In the data rows, the value 500 means zero.
Two rows play each game, the first against the second. How much does the first row win by? 10 is about a draw, 20 a big win and 0 a big loss. Wins can go round in a circle: one row can beat a second, the second a third and the third the first. Each row has two weighted sums of its numbers, A and B, taken from their middle values. A row wins by its A times the other's B, less its B times the other's A.
np.array([553, 525, 518, 436, 567, 510, 611, 454, 412, 459, 678, 410])
np.array([422, 387, 654, 477, 552, 505, 472, 392, 536, 430, 493, 348]): 10
np.array([426, 422, 636, 647, 327, 392, 526, 555, 476, 473, 360, 579])
np.array([468, 333, 474, 519, 356, 522, 498, 611, 486, 506, 275, 738]): 11
np.array([454, 501, 217, 330, 668, 531, 625, 552, 456, 433, 554, 601])
np.array([664, 606, 399, 512, 512, 668, 411, 454, 518, 389, 326, 471]): 10
np.array([624, 431, 309, 422, 648, 674, 441, 658, 460, 490, 385, 561])
np.array([469, 430, 425, 394, 488, 361, 796, 613, 490, 542, 687, 661]): 9
np.array([359, 397, 509, 494, 398, 472, 476, 638, 521, 476, 391, 563])
np.array([597, 490, 560, 660, 392, 387, 359, 464, 399, 472, 385, 548]): 9
np.array([443, 319, 527, 437, 590, 486, 341, 547, 414, 558, 558, 533])
np.array([291, 520, 530, 422, 468, 309, 757, 519, 301, 510, 614, 566]): 5
np.array([417, 410, 204, 423, 503, 549, 688, 738, 439, 571, 497, 765])
np.array([507, 311, 543, 547, 379, 486, 317, 613, 344, 481, 388, 544]): 10
np.array([576, 481, 450, 458, 551, 365, 370, 578, 457, 576, 563, 483])
np.array([450, 556, 587, 602, 361, 508, 411, 441, 564, 496, 435, 476]): 10
np.array([423, 570, 397, 515, 556, 492, 510, 566, 409, 509, 571, 582])
np.array([532, 393, 296, 450, 658, 572, 586, 603, 422, 390, 319, 645]): 10
np.array([432, 682, 494, 487, 392, 524, 547, 383, 634, 424, 461, 406])
np.array([520, 398, 630, 749, 363, 415, 235, 535, 400, 505, 197, 517]): 11
np.array([453, 481, 602, 652, 430, 527, 468, 555, 603, 499, 447, 464])
np.array([307, 466, 704, 266, 419, 403, 708, 523, 399, 463, 669, 360]): 8
np.array([620, 563, 565, 655, 401, 369, 321, 515, 476, 455, 403, 455])
np.array([445, 586, 573, 752, 361, 376, 362, 652, 438, 690, 455, 699]): 10
np.array([363, 382, 285, 364, 489, 515, 473, 600, 367, 491, 581, 642])
np.array([425, 285, 554, 314, 560, 487, 486, 461, 514, 611, 490, 473]): 7
np.array([462, 519, 577, 644, 419, 474, 410, 486, 548, 561, 464, 566])
np.array([493, 558, 538, 413, 545, 377, 565, 493, 341, 458, 611, 563]): 8
np.array([614, 554, 597, 399, 491, 422, 454, 505, 543, 529, 544, 373])
np.array([383, 544, 444, 520, 721, 478, 472, 504, 465, 808, 654, 513]): 6
np.array([536, 584, 499, 460, 565, 526, 490, 448, 499, 428, 632, 394])
np.array([598, 421, 365, 442, 532, 424, 636, 429, 474, 448, 514, 412]): 12
np.array([340, 447, 584, 583, 391, 503, 410, 548, 519, 592, 478, 473])
np.array([626, 502, 683, 491, 534, 602, 383, 226, 717, 319, 603, 195]): 8
np.array([414, 410, 641, 600, 323, 542, 175, 601, 472, 557, 299, 533])
np.array([515, 591, 473, 448, 676, 579, 468, 626, 399, 541, 729, 546]): 10
np.array([491, 487, 347, 488, 553, 698, 345, 640, 575, 667, 394, 689])
np.array([369, 470, 382, 359, 514, 560, 681, 589, 484, 431, 634, 590]): 7
np.array([680, 581, 329, 480, 523, 410, 605, 496, 469, 511, 495, 520])
np.array([577, 379, 406, 445, 500, 736, 458, 575, 455, 473, 352, 576]): 9
np.array([661, 575, 428, 536, 468, 521, 501, 359, 578, 417, 569, 311])
np.array([709, 571, 528, 638, 356, 537, 467, 403, 643, 314, 369, 443]): 7
np.array([638, 528, 301, 349, 663, 529, 648, 568, 549, 438, 546, 455])
np.array([706, 793, 612, 545, 540, 697, 569, 210, 745, 313, 637, 250]): 7
np.array([316, 396, 580, 425, 604, 368, 499, 437, 393, 589, 506, 506])
np.array([512, 561, 690, 454, 568, 603, 578, 303, 652, 315, 632, 376]): 17
np.array([646, 546, 481, 512, 535, 399, 455, 492, 555, 554, 428, 500])
np.array([469, 330, 504, 628, 388, 309, 515, 536, 387, 586, 329, 598]): 8
np.array([436, 362, 575, 350, 837, 541, 619, 325, 409, 440, 642, 237])
np.array([541, 542, 436, 567, 397, 580, 539, 502, 575, 398, 416, 448]): 4
np.array([651, 535, 275, 501, 649, 473, 565, 432, 387, 414, 395, 594])
np.array([441, 562, 459, 617, 417, 590, 252, 666, 443, 648, 401, 664]): 8
np.array([453, 538, 679, 552, 319, 548, 309, 503, 429, 469, 285, 508])
np.array([685, 617, 435, 500, 624, 640, 470, 314, 577, 460, 579, 393]): 14
np.array([421, 445, 362, 264, 570, 451, 647, 549, 522, 510, 686, 437])
np.array([557, 673, 378, 451, 566, 696, 482, 454, 511, 568, 571, 513]): 9
np.array([486, 316, 623, 609, 323, 645, 276, 441, 590, 464, 226, 512])
np.array([389, 485, 607, 486, 502, 581, 540, 431, 548, 580, 508, 373]): 12
np.array([652, 575, 499, 454, 598, 539, 555, 409, 696, 498, 595, 257])
np.array([704, 426, 559, 600, 440, 688, 333, 519, 694, 494, 372, 512]): 4
np.array([397, 312, 497, 598, 612, 343, 275, 665, 362, 738, 531, 689])
np.array([342, 466, 320, 306, 616, 554, 626, 466, 552, 564, 501, 561]): 8
np.array([561, 483, 473, 371, 579, 395, 603, 479, 632, 403, 616, 344])
np.array([338, 581, 465, 548, 505, 393, 661, 466, 351, 475, 394, 563]): 8
np.array([484, 616, 497, 350, 708, 511, 762, 362, 568, 490, 959, 372])
np.array([519, 689, 576, 489, 402, 576, 511, 365, 556, 613, 549, 546]): 9
np.array([254, 515, 434, 504, 408, 397, 699, 567, 399, 503, 557, 639])
np.array([689, 542, 500, 510, 653, 657, 447, 346, 588, 342, 579, 333]): 9
np.array([444, 527, 375, 283, 615, 555, 686, 481, 390, 473, 598, 548])
np.array([402, 488, 520, 511, 482, 422, 697, 497, 380, 422, 511, 483]): 8
np.array([767, 685, 410, 488, 574, 785, 417, 389, 607, 386, 511, 460])
np.array([628, 473, 734, 673, 523, 481, 305, 490, 563, 456, 343, 428]): 6
np.array([268, 325, 600, 695, 333, 484, 395, 606, 459, 517, 419, 528])
np.array([648, 470, 412, 513, 581, 644, 526, 311, 646, 474, 546, 419]): 13
np.array([607, 541, 391, 403, 589, 625, 552, 416, 677, 490, 430, 336])
np.array([631, 300, 518, 531, 584, 581, 417, 467, 571, 479, 463, 368]): 10
np.array([216, 565, 632, 481, 387, 414, 695, 662, 473, 575, 548, 674])
np.array([475, 330, 718, 680, 321, 620, 380, 352, 447, 413, 348, 417]): 12
np.array([644, 540, 477, 399, 784, 722, 529, 363, 639, 476, 658, 346])
np.array([361, 353, 388, 537, 569, 433, 591, 585, 263, 529, 513, 649]): 12
np.array([416, 413, 632, 614, 407, 693, 294, 514, 559, 482, 297, 634])
np.array([508, 539, 301, 443, 538, 691, 619, 433, 483, 331, 460, 403]): 19
np.array([640, 577, 622, 592, 507, 444, 499, 283, 562, 504, 533, 385])
np.array([591, 722, 257, 401, 374, 379, 545, 621, 533, 469, 560, 653]): 10
np.array([572, 621, 564, 506, 356, 487, 563, 470, 551, 486, 508, 607])
np.array([568, 558, 482, 535, 496, 574, 548, 488, 390, 435, 524, 542]): 11
np.array([456, 446, 579, 632, 444, 253, 426, 492, 449, 611, 523, 440])
np.array([492, 661, 416, 500, 261, 685, 420, 584, 668, 494, 333, 559]): 4
np.array([305, 351, 611, 482, 394, 416, 253, 581, 460, 781, 413, 587])
np.array([428, 445, 363, 422, 503, 400, 606, 622, 242, 545, 480, 666]): 8
np.array([383, 364, 662, 606, 357, 381, 506, 582, 411, 604, 412, 511])
np.array([350, 543, 551, 366, 479, 271, 731, 560, 380, 551, 665, 477]): 12
np.array([565, 496, 424, 502, 458, 631, 357, 482, 611, 491, 436, 479])
np.array([486, 541, 435, 581, 483, 593, 487, 499, 584, 537, 458, 579]): 12
np.array([593, 421, 559, 412, 469, 376, 569, 485, 534, 398, 501, 370])
np.array([415, 395, 491, 551, 538, 386, 519, 559, 416, 583, 402, 663]): 8
np.array([397, 320, 436, 472, 506, 518, 575, 457, 414, 621, 443, 622])
np.array([399, 337, 402, 572, 363, 481, 351, 741, 418, 535, 251, 704]): 11
np.array([523, 518, 315, 485, 555, 404, 688, 490, 548, 506, 564, 587])
np.array([437, 339, 492, 634, 462, 401, 429, 483, 350, 515, 490, 489]): 9
np.array([620, 854, 567, 498, 371, 602, 536, 342, 666, 331, 545, 327])
np.array([419, 445, 475, 409, 478, 108, 580, 653, 359, 565, 517, 592]): 5
np.array([587, 442, 605, 468, 560, 607, 594, 263, 592, 454, 691, 198])
np.array([537, 565, 676, 742, 449, 466, 360, 443, 460, 545, 515, 413]): 9
np.array([384, 301, 456, 484, 553, 442, 445, 690, 330, 658, 420, 676])
np.array([700, 501, 471, 528, 604, 557, 373, 308, 689, 348, 485, 431]): 11
np.array([513, 530, 467, 536, 613, 566, 393, 541, 456, 543, 694, 552])
np.array([441, 339, 590, 726, 623, 469, 420, 418, 342, 433, 454, 491]): 13
np.array([388, 382, 463, 484, 351, 462, 608, 596, 467, 492, 472, 606])
np.array([535, 619, 390, 499, 357, 638, 467, 558, 588, 341, 339, 587]): 11
np.array([575, 547, 474, 443, 601, 523, 416, 436, 591, 433, 480, 378])
np.array([201, 311, 474, 416, 486, 501, 469, 769, 284, 746, 413, 700]): 10
np.array([652, 664, 434, 586, 537, 676, 596, 325, 622, 393, 449, 318])
np.array([256, 232, 658, 570, 397, 413, 396, 574, 422, 555, 358, 588]): 13
np.array([636, 386, 627, 596, 464, 654, 328, 555, 541, 450, 384, 350])
np.array([562, 706, 591, 592, 460, 397, 491, 572, 502, 711, 450, 511]): 12
np.array([578, 483, 568, 561, 333, 620, 358, 452, 696, 396, 303, 433])
np.array([467, 646, 450, 427, 367, 466, 619, 521, 671, 418, 610, 417]): 11
np.array([709, 847, 369, 475, 685, 637, 613, 353, 627, 385, 623, 342])
np.array([564, 475, 359, 445, 762, 404, 640, 537, 312, 630, 599, 590]): 19
np.array([423, 378, 517, 305, 577, 597, 635, 422, 480, 462, 574, 424])
np.array([466, 542, 635, 516, 343, 454, 436, 528, 524, 462, 384, 507]): 12
np.array([536, 460, 511, 457, 489, 516, 561, 463, 485, 380, 544, 520])
np.array([523, 541, 733, 554, 354, 423, 339, 513, 557, 671, 401, 467]): 9
np.array([532, 414, 227, 363, 461, 478, 532, 626, 499, 424, 486, 545])
np.array([670, 618, 373, 472, 804, 805, 370, 348, 686, 459, 653, 415]): 9
np.array([449, 475, 415, 315, 661, 359, 758, 516, 583, 517, 720, 436])
np.array([533, 618, 285, 397, 823, 453, 726, 417, 454, 460, 774, 407]): 5
np.array([639, 504, 308, 689, 634, 404, 432, 457, 407, 463, 482, 569])
np.array([307, 415, 458, 462, 452, 393, 739, 574, 366, 429, 481, 694]): 16
np.array([472, 373, 401, 542, 667, 336, 603, 512, 281, 560, 665, 612])
np.array([546, 533, 584, 504, 416, 473, 430, 525, 548, 547, 396, 655]): 17
np.array([578, 417, 537, 415, 761, 538, 563, 424, 539, 335, 681, 326])
np.array([697, 561, 683, 493, 430, 701, 198, 434, 702, 417, 446, 378]): 13
np.array([450, 635, 614, 557, 244, 516, 488, 569, 480, 502, 412, 529])
np.array([497, 536, 775, 511, 355, 481, 239, 517, 592, 687, 485, 464]): 8
np.array([601, 444, 445, 558, 706, 659, 407, 372, 417, 421, 396, 417])
np.array([511, 354, 594, 457, 528, 383, 519, 539, 358, 517, 601, 478]): 14
np.array([397, 364, 639, 501, 549, 424, 654, 358, 455, 513, 441, 344])
np.array([390, 461, 440, 407, 483, 436, 492, 706, 385, 613, 451, 615]): 17
np.array([428, 528, 458, 639, 394, 504, 423, 555, 429, 365, 390, 500])
np.array([304, 393, 609, 554, 437, 324, 461, 562, 431, 586, 600, 542]): 10
np.array([420, 486, 394, 324, 557, 389, 728, 530, 472, 439, 486, 517])
np.array([596, 698, 387, 517, 546, 396, 648, 452, 443, 404, 641, 443]): 6
np.array([599, 573, 551, 553, 454, 528, 574, 434, 583, 531, 580, 418])
np.array([572, 410, 404, 521, 434, 689, 290, 553, 558, 459, 289, 607]): 6
np.array([519, 473, 560, 434, 473, 186, 464, 581, 433, 539, 440, 554])
np.array([688, 722, 461, 421, 601, 566, 694, 309, 541, 291, 776, 324]): 12
np.array([260, 353, 584, 542, 430, 421, 426, 634, 381, 595, 352, 629])
np.array([476, 448, 558, 588, 436, 649, 400, 277, 591, 274, 494, 358]): 12
np.array([415, 383, 502, 495, 489, 478, 441, 578, 500, 592, 518, 559])
np.array([528, 401, 668, 701, 387, 661, 169, 561, 503, 426, 361, 449]): 11
np.array([379, 537, 381, 332, 588, 454, 677, 591, 497, 521, 537, 510])
np.array([328, 603, 475, 337, 612, 433, 603, 480, 512, 695, 695, 536]): 10
np.array([452, 460, 374, 371, 603, 465, 645, 477, 420, 392, 537, 506])
np.array([306, 446, 579, 580, 337, 577, 450, 647, 602, 551, 246, 621]): 11
np.array([566, 682, 566, 567, 589, 656, 650, 376, 501, 321, 561, 449])
np.array([339, 579, 363, 330, 493, 373, 587, 674, 541, 557, 673, 624]): 7
np.array([555, 750, 317, 400, 635, 576, 910, 355, 503, 439, 564, 446])
np.array([393, 395, 461, 462, 561, 365, 618, 552, 456, 389, 538, 471]): 16
np.array([420, 475, 467, 715, 352, 460, 282, 578, 520, 478, 428, 632])
np.array([458, 616, 442, 435, 567, 205, 596, 521, 343, 618, 640, 589]): 9
np.array([661, 598, 449, 561, 536, 527, 541, 499, 559, 390, 551, 397])
np.array([577, 501, 580, 434, 605, 441, 502, 411, 559, 550, 607, 302]): 13
np.array([365, 366, 512, 573, 515, 420, 270, 631, 438, 571, 532, 601])
np.array([378, 228, 386, 382, 580, 640, 443, 604, 346, 494, 420, 637]): 9
np.array([402, 395, 475, 572, 532, 504, 430, 501, 387, 518, 440, 549])
np.array([403, 312, 608, 582, 341, 494, 458, 533, 291, 479, 311, 616]): 11
np.array([663, 642, 539, 584, 559, 545, 541, 228, 575, 370, 374, 287])
np.array([493, 592, 446, 347, 649, 451, 609, 443, 517, 563, 693, 496]): 13
np.array([552, 666, 589, 436, 567, 474, 535, 401, 618, 531, 780, 406])
np.array([640, 564, 363, 396, 767, 465, 604, 426, 495, 542, 640, 490]): 9
np.array([363, 252, 467, 439, 699, 333, 508, 654, 280, 620, 455, 545])
np.array([543, 444, 546, 463, 538, 325, 419, 491, 394, 712, 632, 548]): 14
np.array([693, 490, 386, 490, 531, 499, 395, 461, 614, 386, 448, 550])
np.array([543, 537, 318, 428, 555, 404, 551, 546, 460, 528, 482, 559]): 9
np.array([373, 329, 466, 461, 450, 312, 545, 609, 350, 682, 489, 668])
np.array([352, 342, 315, 530, 425, 461, 428, 726, 267, 461, 194, 857]): 15
